In the data rows, the value 128 means zero.
Here are some points, each followed by its number:
[140  94 131 105 124 133  97 112 103 109 111 141 156  98 113 124] 0
[147 116 123 120 175 130 127 127 152 115 113 124 137 125 139 119] 1
[ 60 127 141 170 143 128 116  94 121 147  99 104 142 143 108  80] 2
[132 122 111 109 157 177 143 109 124 140  95  91 131 108 130 111] 3
[115 174 101  91 136 109  65 128 117 156  70 190 160 179 114 102] 4
[134 122 128  86 152 156 128 120 150 143 134 111 142 101  98 106] 5
[139 153 117 139 151 134 141 174 117 107 163 131 120 153 164 148] 6
[ 92 132 127 112 105 168 142 115  62 129 136 114 112 159 134 153] 7
[126 122 123 105  88 143 167 141  80 137 159 136 128 157 147 187] 8
[130 145 106 177 127  96 119 138 162 127 126 149 128 123 128 102] 9
[ 88 148 125 123 126 119 108 104 124 163  96 162 140 162 119 107] 10
[129 115 111 116 162 176 138 102 117 141  91 100 138 108 122 110] 11
[153 157 123 135 150 155 120 166 124 147 156 120 146 139 150 133] 12
[179 151 128 103 102 136  84 134 132 173 113 136 133 101 110 144] 13
[124 127 129  98 151 145 129 127 161 143 135 112 139 102 106 101] 14
Which three points above are nearest to each new point? Their numbers follow each, nearest first.
[139 130 132 112  83 133 151 141  93 147 157 156 136 145 141 193] 8 7 6
[164  97 142 152 104 104 156 158 136  94 158 134 128 111 145 157] 6 1 9
[ 60 116 140 174 143 130 110  94 127 146 102 114 135 143 115  81] 2 10 9
[128 134 108 178 130  90 115 140 171 127 124 160 136 119 126 105] 9 1 10
[140 113 140 109 119 134 111 106 112  97 103 118 120 112 121 138] 0 1 11
[132 114 125 112 108 130 133 111 101  81 110 111 103 128 131 126] 0 7 1
[141 146 118 144 144 129 140 183 123 108 165 119 125 165 167 144] 6 12 1
[ 93 150 123 126 129 112 109 103 126 158 107 169 155 166 117 106] 10 4 2
[ 56 110 136 179 141 137 112  88 107 149  95 102 137 145 119  79] 2 10 11
[ 72 151 106 134 107 100 116  94 137 136 125 186  96 148 109 116] 10 9 2
[168 133 109 126 167 107 117 182 178  62 140 103 126 101 144  83] 1 9 14
[125 162 121 151 116  79 107 112 163 139  96 139 114 137 122  96] 9 10 1
[173 107 137 155 100 103 143 159 141  98 166 127 125 112 150 164] 6 12 9
[126 145 105 147 121  83 128 138 162 127 131 174 128 144 133 125] 9 10 1
[121 102 127 102 124 118 123 107 103  80 108 121 112 135 135 131] 0 1 7
[147 104 143 127 124 129 112 132 123 114 136 133 137 108 120 134] 0 1 14
[104 117 119 156 115  55 144 113 180  95 117 161  95 126 120 109] 9 1 10
